Look-ups in named tables: a row name and a column name give one cell, copied from the table.

paz.csv
,daden,mus
vog,5.353,6.108
nifi,5.810,6.691
momasa,6.512,8.398
zel,6.442,4.526
tumopof,4.978,8.547
gonake,8.079,7.839
dufopo,6.424,5.420
tamubu,3.205,3.388
leko,6.107,6.692
puz,3.864,4.300
tepoto,6.414,2.452
rugag,5.334,6.663

momasa, daden => 6.512
tepoto, mus => 2.452
dufopo, mus => 5.420
rugag, mus => 6.663
zel, daden => 6.442
vog, mus => 6.108
tumopof, mus => 8.547
puz, daden => 3.864
Which row has the largest daden? gonake

koges
cols = tapibi, luzuz, tigotop, pegom
sutar: [-39739, -71429, -46936, -38162]
gisu: [-25053, -45206, -46936, -5945]
zazaf: [-39739, -45206, -47080, -38162]
lafo: [50303, -45206, -46936, -38162]
bute: [-39739, -45206, -46936, -38162]

pegom of lafo is -38162
tigotop of lafo is -46936
luzuz of sutar is -71429
pegom of sutar is -38162
pegom of zazaf is -38162
luzuz of zazaf is -45206
pegom of gisu is -5945
tapibi of zazaf is -39739
tigotop of sutar is -46936

devuz =
	rar	mus	vavat
mekimos	0.32	0.57	0.23
buzud	0.44	0.24	0.31
pef	0.37	0.52	0.39
zif	0.56	0.34	0.40
tuma	0.56	0.37	0.48
pabub	0.30	0.42	0.28
budafad	0.33	0.56	0.44
kek	0.49	0.33	0.34
lizikek	0.69	0.36	0.65
nivu	0.49	0.30	0.80
dozul	0.45	0.43	0.36
misu	0.52	0.32	0.37
mema	0.23	0.14	0.08

What is the vavat of lizikek in devuz?
0.65
What is the vavat of misu in devuz?
0.37
What is the rar of pabub in devuz?
0.30
What is the mus of mekimos in devuz?
0.57
What is the vavat of dozul in devuz?
0.36
What is the mus of tuma in devuz?
0.37
What is the rar of kek in devuz?
0.49

lef:
	kov	fekol
gorom	72343	36768
vop	45269	36768
ragur	29024	65183
limiras	34439	76549
sovid	77758	31085
sope	56098	42451
sumal	23610	36768

kov of sope is 56098
fekol of limiras is 76549
kov of sumal is 23610
fekol of ragur is 65183
kov of gorom is 72343
fekol of gorom is 36768
fekol of sope is 42451

Table komiser
|  | mus | zad | nup | sofopok | gepem | bav | ruken | tamif | gime | vepu |
|---|---|---|---|---|---|---|---|---|---|---|
| zas | 149 | 144 | 152 | 147 | 211 | 157 | 156 | 113 | 167 | 138 |
| muz | 148 | 167 | 41 | 152 | 246 | 156 | 168 | 164 | 180 | 174 |
| gusu | 129 | 156 | 89 | 170 | 75 | 150 | 134 | 182 | 159 | 177 |
| dorem | 143 | 175 | 179 | 156 | 99 | 151 | 127 | 162 | 169 | 226 |

gepem of dorem is 99
sofopok of dorem is 156
vepu of zas is 138
tamif of zas is 113
vepu of dorem is 226
bav of muz is 156
zad of zas is 144
mus of muz is 148

Table bidova
	peg	luz	lanul	vur	vid	karose	sizelof
bava	160	142	199	173	56	133	67
lino	30	77	54	44	102	37	173
tir	174	181	185	33	198	103	160
tuf	191	99	160	134	104	174	61
duba	82	130	136	16	200	147	16
buvadeg	16	146	194	28	59	173	214
tevube	160	153	186	170	191	131	103
pini	52	197	67	172	60	165	110
buz	194	51	95	96	139	151	205
nam	152	162	81	189	67	91	21
sis	158	96	172	212	64	26	170
vodol	211	141	24	149	207	175	60
zelibe	79	151	96	172	191	166	41
lim	147	98	37	144	220	191	207

tevube, lanul -> 186
zelibe, karose -> 166
tuf, sizelof -> 61
duba, vur -> 16
buz, luz -> 51
duba, luz -> 130
sis, luz -> 96
nam, vur -> 189
tir, karose -> 103
Row with the largest peg: vodol

Table bup
          foz   zat  meba  belebi  gufem  supete
mav      0.23  0.36  0.09    0.71   0.15    0.09
napuvep  0.52  0.45  0.36    0.41   0.62    0.05
mis      0.36  0.03  0.71    0.15   0.43    0.50
sifoz    0.53  0.05  0.22    0.67   0.31    0.38
mizimen  0.49  0.25  0.22    0.25   0.31    0.41
giz      0.67  0.44  0.62    0.63   0.54    0.09
zus      0.25  0.60  0.25    0.09   0.61    0.76
duf      0.13  0.49  0.11    0.37   0.23    0.76

duf, belebi: 0.37
sifoz, zat: 0.05
zus, supete: 0.76
napuvep, gufem: 0.62
giz, foz: 0.67
sifoz, belebi: 0.67
mav, belebi: 0.71
duf, gufem: 0.23
zus, meba: 0.25
napuvep, meba: 0.36
napuvep, foz: 0.52
mizimen, supete: 0.41
mizimen, foz: 0.49
mav, meba: 0.09
giz, zat: 0.44
zus, gufem: 0.61
napuvep, zat: 0.45

kupo
        zakom  sepeto  keru  lis  kedo  fogog  zofet  tiv  kozef
dofada    220     788   794  591   336    797    606  770    563
mem       284     621   562  732   696    596    206  804    477
fem       621     799   656  389   331    202    653  391    335
bosad     693     440   676  292   663    769    572  619    776

sepeto of fem: 799
fogog of mem: 596
keru of dofada: 794
tiv of bosad: 619
sepeto of dofada: 788
zakom of bosad: 693
keru of mem: 562
lis of dofada: 591
sepeto of mem: 621
fogog of dofada: 797
lis of mem: 732
kedo of fem: 331
sepeto of bosad: 440
keru of fem: 656
zakom of fem: 621
zofet of fem: 653

dafo:
	rema	gagudud	pidaki	soka	kel	reto	doride	zuz	vasitar
puzasu	144	175	183	110	124	144	80	138	112
muno	153	179	180	101	89	168	82	152	103
supiv	168	179	179	94	93	179	71	160	84
fudok	143	153	174	89	105	164	95	160	91
sope	161	183	178	99	94	170	77	150	98
levim	172	172	156	127	115	137	79	132	112
duka	167	168	174	80	70	175	87	168	82
fakof	167	183	179	98	90	158	76	145	99
rineki	100	139	172	118	142	139	113	127	128
mana	175	168	176	74	86	180	82	181	73
siv	183	165	179	62	60	198	79	194	56

duka, reto -> 175
fudok, reto -> 164
mana, pidaki -> 176
duka, gagudud -> 168
sope, zuz -> 150
siv, vasitar -> 56
mana, rema -> 175
sope, rema -> 161
puzasu, vasitar -> 112
muno, rema -> 153
siv, kel -> 60
fakof, rema -> 167
duka, pidaki -> 174

